50 stands for zero in the data rows.
Here are some numbered points:
{72, 58, 59, 62, 53, 69, 57, 46, 34, 35, 47, 63, 62, 66, 33, 35, 64, 48, 64, 65, 36, 37, 37, 62, 46, 65, 38, 50, 61, 37, 33, 26} 0
{37, 36, 53, 33, 38, 39, 41, 66, 64, 64, 54, 35, 61, 35, 61, 54, 65, 52, 65, 64, 35, 36, 38, 45, 43, 47, 66, 62, 40, 36, 53, 59} 1
{50, 54, 15, 63, 57, 66, 98, 56, 33, 62, 35, 36, 35, 61, 43, 21, 63, 25, 65, 66, 65, 38, 64, 47, 20, 38, 40, 82, 46, 62, 19, 54} 2
{44, 40, 41, 60, 63, 38, 41, 53, 61, 60, 67, 61, 37, 38, 55, 60, 34, 55, 38, 63, 64, 36, 37, 33, 67, 44, 39, 41, 50, 67, 58, 64} 3
{33, 43, 48, 33, 27, 65, 44, 66, 63, 35, 43, 35, 63, 41, 59, 52, 66, 49, 38, 67, 67, 37, 64, 51, 49, 53, 66, 66, 40, 37, 51, 57} 4
{65, 62, 58, 35, 60, 40, 49, 46, 65, 64, 46, 63, 34, 67, 29, 29, 60, 50, 66, 65, 61, 65, 65, 65, 34, 69, 36, 47, 63, 61, 30, 24} 5
{64, 77, 69, 33, 48, 66, 65, 37, 63, 36, 30, 62, 63, 74, 29, 33, 62, 28, 66, 37, 63, 38, 67, 80, 36, 62, 37, 21, 53, 35, 38, 34} 6
{75, 57, 49, 61, 64, 67, 55, 37, 62, 35, 51, 35, 34, 62, 28, 28, 63, 52, 35, 68, 63, 39, 38, 47, 41, 71, 37, 29, 76, 35, 22, 25} 7
{55, 61, 63, 62, 48, 66, 59, 39, 33, 65, 38, 62, 60, 62, 40, 31, 36, 26, 38, 67, 36, 36, 65, 75, 37, 55, 39, 35, 56, 64, 36, 38} 8
{36, 45, 67, 63, 38, 66, 31, 64, 34, 35, 50, 65, 34, 42, 62, 61, 34, 51, 68, 36, 65, 38, 65, 49, 50, 58, 38, 59, 44, 62, 53, 59} 9
{63, 47, 35, 32, 54, 36, 42, 61, 36, 34, 64, 61, 35, 52, 39, 48, 37, 70, 37, 38, 64, 64, 65, 33, 63, 74, 66, 37, 64, 64, 32, 47} 10
{36, 42, 58, 62, 29, 39, 42, 73, 62, 62, 53, 65, 65, 37, 57, 51, 62, 49, 37, 38, 36, 63, 36, 50, 46, 56, 37, 52, 41, 64, 54, 62} 11
{34, 36, 45, 60, 44, 71, 64, 43, 34, 65, 50, 64, 34, 38, 64, 60, 62, 41, 37, 66, 33, 39, 65, 50, 48, 25, 39, 56, 25, 36, 72, 61} 12
New points follow, each followed by the numbers of its five nearest points above, looking only along the 3 directions in which the numbered points spread most, nearest first.
{54, 70, 73, 38, 47, 66, 76, 20, 64, 35, 21, 33, 36, 70, 45, 38, 63, 20, 63, 64, 64, 67, 35, 71, 12, 20, 39, 54, 36, 36, 46, 29} ~ 8 0 6 5 7
{53, 46, 53, 62, 52, 41, 48, 59, 35, 34, 58, 64, 63, 44, 55, 49, 67, 50, 37, 40, 35, 67, 37, 48, 58, 54, 33, 43, 57, 64, 50, 52} ~ 9 11 4 3 1
{71, 59, 44, 62, 78, 36, 58, 40, 33, 33, 46, 64, 60, 62, 29, 35, 37, 48, 38, 67, 34, 35, 36, 62, 45, 50, 38, 38, 59, 64, 31, 28} ~ 5 7 0 8 6
{70, 74, 99, 35, 62, 38, 28, 10, 63, 63, 24, 64, 64, 89, 27, 21, 36,  6, 66, 67, 36, 65, 63, 62, 20, 73, 66, 47, 57, 36, 59, 24} ~ 6 0 8 5 7
{72, 69, 58, 62, 48, 68, 44, 41, 63, 64, 41, 64, 35, 73, 28, 29, 35, 46, 37, 69, 34, 65, 37, 65, 46, 54, 37, 58, 70, 63, 31, 26} ~ 5 7 0 8 6
{48, 42, 53, 60, 50, 38, 35, 60, 64, 61, 59, 62, 62, 45, 56, 46, 33, 54, 38, 67, 61, 38, 66, 49, 62, 72, 38, 44, 53, 64, 48, 58} ~ 9 3 11 4 1
{37, 39, 50, 62, 33, 39, 33, 66, 62, 61, 53, 36, 62, 39, 54, 47, 64, 45, 64, 66, 34, 37, 63, 54, 46, 53, 64, 55, 46, 62, 45, 57} ~ 4 1 9 11 12
{50, 44, 45, 36, 43, 37, 39, 56, 61, 63, 56, 63, 34, 43, 59, 59, 61, 58, 36, 36, 61, 37, 40, 38, 56, 39, 37, 57, 49, 35, 55, 58} ~ 9 11 3 1 4
{42, 41, 39, 60, 48, 67, 42, 58, 34, 35, 63, 34, 36, 38, 53, 54, 38, 56, 35, 66, 37, 66, 66, 51, 61, 51, 65, 40, 52, 36, 49, 63} ~ 9 3 11 4 1
{53, 37, 33, 64, 43, 68, 41, 64, 35, 63, 61, 35, 34, 39, 53, 53, 65, 62, 66, 37, 64, 64, 64, 36, 56, 46, 66, 49, 59, 62, 42, 59} ~ 3 9 4 11 1
{41, 37, 50, 34, 34, 67, 32, 68, 65, 34, 53, 37, 35, 38, 56, 49, 36, 50, 38, 38, 66, 38, 65, 47, 43, 68, 66, 57, 47, 37, 48, 58} ~ 9 11 4 3 1
{56, 42, 46, 34, 45, 38, 43, 58, 34, 38, 57, 62, 35, 44, 54, 49, 34, 63, 67, 67, 35, 67, 66, 34, 58, 55, 36, 56, 52, 36, 51, 49} ~ 9 3 11 4 1
{46, 41, 56, 31, 47, 38, 41, 54, 65, 61, 57, 35, 64, 42, 58, 57, 65, 58, 40, 64, 65, 36, 37, 35, 58, 46, 63, 56, 52, 62, 57, 54} ~ 9 11 3 1 4
{44, 39, 43, 33, 49, 37, 36, 61, 64, 64, 60, 64, 62, 40, 59, 54, 60, 52, 67, 38, 64, 35, 63, 42, 56, 53, 38, 36, 48, 37, 47, 65} ~ 9 11 4 1 3
{72, 60, 59, 34, 48, 67, 60, 43, 35, 63, 52, 36, 64, 72, 31, 29, 38, 51, 38, 65, 65, 65, 37, 64, 42, 66, 67, 50, 61, 36, 33, 25} ~ 5 0 7 8 6
{50, 41, 48, 60, 44, 68, 53, 58, 64, 62, 58, 61, 62, 45, 51, 52, 37, 65, 65, 38, 35, 39, 64, 34, 54, 60, 36, 61, 60, 62, 52, 49} ~ 9 4 11 1 3
{40, 39, 46, 61, 54, 66, 47, 57, 61, 34, 61, 34, 64, 37, 57, 59, 61, 51, 67, 39, 64, 36, 36, 44, 53, 42, 39, 47, 38, 65, 54, 64} ~ 9 4 1 11 3
{47, 63, 69, 33, 47, 69, 90, 20, 37, 34, 24, 36, 35, 62, 41, 33, 34, 27, 66, 36, 63, 66, 35, 88, 18, 19, 36, 66, 38, 65, 57, 32} ~ 8 0 6 5 2
{50, 48, 57, 33, 47, 68, 46, 50, 33, 35, 54, 35, 34, 43, 52, 51, 62, 51, 66, 64, 35, 68, 36, 52, 56, 50, 66, 38, 47, 36, 51, 53} ~ 9 4 11 1 3
{47, 40, 37, 32, 46, 39, 48, 63, 34, 61, 64, 34, 64, 38, 49, 50, 35, 54, 66, 39, 38, 36, 38, 42, 59, 43, 65, 46, 52, 65, 50, 60} ~ 9 3 11 4 1
{45, 44, 44, 60, 42, 37, 47, 58, 64, 35, 51, 33, 64, 44, 58, 48, 35, 56, 65, 37, 36, 39, 38, 44, 52, 57, 66, 67, 51, 64, 52, 55} ~ 9 11 4 1 3
{49, 44, 54, 60, 57, 40, 47, 58, 36, 63, 53, 36, 63, 39, 64, 55, 64, 59, 37, 37, 35, 65, 64, 42, 59, 55, 64, 57, 51, 35, 59, 56} ~ 9 11 4 1 3
{45, 31, 45, 62, 58, 68, 51, 52, 62, 62, 64, 63, 35, 37, 57, 50, 64, 63, 36, 39, 34, 38, 34, 37, 53, 28, 65, 61, 56, 38, 51, 48} ~ 9 4 1 11 3
{27, 38, 48, 60, 54, 41, 48, 50, 63, 35, 45, 34, 63, 36, 69, 70, 63, 46, 39, 35, 63, 63, 64, 49, 45, 26, 66, 67, 23, 36, 71, 66} ~ 1 4 11 9 12
{29, 39, 57, 60, 50, 37, 58, 43, 36, 63, 39, 64, 62, 43, 72, 73, 35, 46, 65, 37, 35, 39, 36, 58, 51, 26, 66, 65, 30, 61, 79, 62} ~ 1 4 12 11 9
{63, 51, 32, 61, 78, 38, 37, 51, 64, 62, 69, 35, 62, 50, 38, 46, 35, 72, 38, 65, 65, 65, 35, 39, 69, 58, 37, 31, 70, 36, 31, 49} ~ 10 3 5 9 7
{54, 82, 76, 33, 30, 38, 78, 18, 62, 63,  2, 34, 63, 77, 50, 39, 63, 18, 36, 39, 65, 39, 63, 90, 16, 36, 64, 59, 41, 34, 65, 23} ~ 8 6 0 5 4
{73, 60, 45, 61, 71, 66, 65, 37, 64, 64, 49, 63, 35, 64, 21, 27, 64, 49, 66, 37, 64, 67, 67, 56, 42, 63, 65, 30, 70, 66, 28, 29} ~ 7 5 0 8 6
{38, 36, 44, 62, 65, 35, 46, 49, 33, 34, 63, 34, 66, 43, 57, 52, 64, 64, 38, 39, 64, 38, 63, 39, 50, 24, 36, 58, 55, 33, 57, 49} ~ 9 4 3 1 11
